Each named move below is a turn or a mirror, shown by a few rows before and after it. Which moves, in which order, take the first row of each later pair to the second? The first pair is answered.
move zop:
[  9   9   7 -24  10  -8   6   1  11  10 -13] |-> [-11  10   0  -1  -9 -14  -1   7 -25 -14   0]
[ -5   2   3  -8  13  -3  11 -18  17  -2 -12] |-> [-20   3  -1   8   0  -9   7 -14  -8 -18  -3]
[  5  -8  13  17  -3   3  -3 -11  -3  -6  -1] |-> [ 10  -8  14  12   3   4  -2 -13   6   0  -4]
[ 26  -5  15  -5  15   0   0 -12  27  17  -9] |-> [ -5  -4   7  31 -15  -9  -9  -4 -26 -17  13]
move Rabur:
[  3  -1 -10  18  11  -9 -18 -10 -10  -1  -4] |-> [  1   6  17   7  21   4 -10 -10  -4   6  -6]
[-19  13   0  -2 -13   0   2  12 -15 -11   0] |-> [-19  11   6   2 -12   4   2   9 -17 -12   1]
[-21  14  39 -28  18  20  18  18   0   8  -1] |-> [-16   9 -44 -26  -5 -15   8  30  -7  -2  -3]
[ -5  -6 -18   5  -9  -3 -14  15 -21  -5   9] |-> [ -7  -6  22   9  -1  12 -11   6 -19  -2  11]
move Sodev:
[-14   1   4  -1  -8   3   2   4 -12  -7   0] |-> [ -3 -11   0  12  -8   1  -5  -9  -8  -6  -2]
[ 11  19 -39 -31   9 -19   2  20   0 -11   3] |-> [ 38  -8 -37  -7  13 -19 -12  -8  17  -4  -4]
[-9  1 11 13 -5  1 -1  1 -9 -3  4] |-> [-6 -2 10 14 -6  2 -1 -2 -6 -3  3]
[ -3   6 -20  14 -23 -36  -2  17 -14 -22  20] |-> [ 33 -19  16  27  -1 -19  -9 -20  23   0   9]
move Kan:
[11 22 23 -3  9  9 -1  6 -2 14 17] |-> [ 27   3   4  16   5   0 -14 -11   7  14  12]
[  4 -18  27  25   2  15  -6 -25  12   5 -32] |-> [-14 -14  -6  38 -21  -1 -12 -11 -18 -16 -22]
[ -8   5  -6 -21  18 -11   7   7   5   2  11] |-> [  4  -6  -9 -14  21 -11   1  -4  15   7   6]
[ 9 -4  6  5 -3  6 -4 -5 -9 -1 20] |-> [  6   0   8   3  -4   8  -2  -2 -13  -2  21]
Pairs:
Between the rows of a pair lie 2 to 3 moves.
[ 27 -13   1   6  13   3  -8 -18  33  21 -11] |-> [-31  19   4   8 -14   0   1  20 -29 -13  13]	zop Rabur Sodev
[-15   6  21  15   1  11   1  -7 -13  -4  -2] |-> [ -5  -7   1  27  -4   3  -7 -18 -10  -6  -4]	Kan zop Kan
[ -5   6  22   3  16  17   1  -5  19 -10 -20] |-> [-26  18   3   4   0   7   1  11  -7 -25 -10]	Sodev Sodev Kan
[  3 -39  -7  26  -5  -8  -1 -14   4  -4   8] |-> [  6 -39  10  21   3   0   1 -18  11   2   6]	zop Kan Sodev
[-23  12   9   1   8   2  12  12  -6   3   6] |-> [-22  13   0  -5   8  -2  14  15  -3   6   4]	Kan Sodev
[-30  22   1  10 -21 -23   9  16 -27 -18   3] |-> [ 23  -8  19  10   9 -12   3 -24  34  19 -21]	Rabur Sodev zop
[ -2  15  14  19 -27   7 -14  -2 -24 -12  -2] |-> [ -8  21  13  11 -26   7 -10   6 -26 -11  -2]	Kan Sodev
[ -6   5   3  17 -11  10   3   1 -25 -15   3] |-> [  2   3 -24  12 -14  -2   0   3 -17 -13  -3]	Kan Rabur Rabur
[-18  11  -6 -28   7  -2   2  24  -2   6   3] |-> [ 15 -19   3  -3  16   4 -11 -11  22  17  -5]	Sodev Sodev
[ 28 -14  -4 -26  20  11 -10 -24  29  18 -23] |-> [  9   8   3 -49  22  15   4  -2  20  18 -21]	Rabur Sodev
[-18   4  15  11  -6   9   7   3 -15 -12  11] |-> [ 12  -8  13   1  11   9   4 -12  21   9  -4]	Sodev zop
[  8   7   2 -13  10   0   2   2  16   4 -10] |-> [-12  13  13  -4   1   2   2   9  -8 -11   2]	Sodev Rabur Kan
[  5   6  33 -13  15  13   9 -10   9  15 -10] |-> [ -4  -5  32  22  -3   8  -4 -18 -19  -6   2]	zop Sodev Sodev
[11 -1 32 -6 17 21  8  3 10 -3 -1] |-> [ -9  13 -13 -14  -3   0  10  30 -13 -18   6]	Sodev Kan Sodev
[ -4  11 -35   1 -21 -26 -11   9 -16 -23  -3] |-> [ 26   5 -28 -20   2 -20  -9  -3  28   5 -19]	Kan Sodev zop
[  9  -9 -24  -8 -10  -9   4   3  10  -1   3] |-> [ 15 -19   6   8  -4   3   0 -14  12   0   4]	Rabur zop
[  1   2 -11  14  -4  17 -32 -10 -22 -12  -9] |-> [  1  18  13 -17  15  28 -17   0  -2   5 -16]	Kan zop
[-10  -9  10  20  -1  -6   6  10 -56 -23   9] |-> [ 33 -31  30  14  27   6   5 -20  -3  10 -10]	Sodev zop
[ -3   3  17 -15   7   9  13   5  21  13  -5] |-> [ -8 -14   3  26 -14   0  -3  -7  -6 -10   7]	zop Sodev
[ -3 -17  24  32  -7   6 -21 -20  -6   1   2] |-> [-32  11  22   7 -12   6  -7  12 -26  -7   8]	Rabur zop
[ -3  15   0 -13   5   2   8   8   4   6  -2] |-> [-10  12  -9  -2  -6  -3   4   9 -11  -5   4]	Kan Sodev zop
[-12  12 -13  17  -6 -11  -7   5 -41 -25  12] |-> [-17  22  -4   5  -1  -6  -1  13 -41 -23  13]	Sodev Sodev Sodev
[  2 -27  15  43   9  12  -8  11   4  14   9] |-> [ 14 -28 -19  30   9  -2  -8  15  20  22   0]	Rabur Kan
[ -1   7   8 -17  13   8  10   6  14   5  -8] |-> [ -1 -12  -3  23  -5   0  -7  -9  -7 -13   2]	zop Sodev
[ 25 -14  27 -10  21  14   7 -31  43  29  -4] |-> [ -1 -18 -56  23 -27 -26  -8 -10 -13 -13  13]	Sodev zop Sodev
[  2 -13  59  21  23  -2   5  -7   8  -2   5] |-> [  6 -19 -42  19  -3 -45  -4  11   2 -13   0]	Rabur Rabur
[  6   1  28  12  16  24 -10 -10   1   7  14] |-> [-16  18 -17   2  -2   4  -7  20 -23  -7  20]	Rabur zop
[-16 -11  27   9  20  10  -4  -1  16  10   2] |-> [-36   0   3  11   2  -3  -4  17 -11  -7   9]	Sodev Rabur Rabur
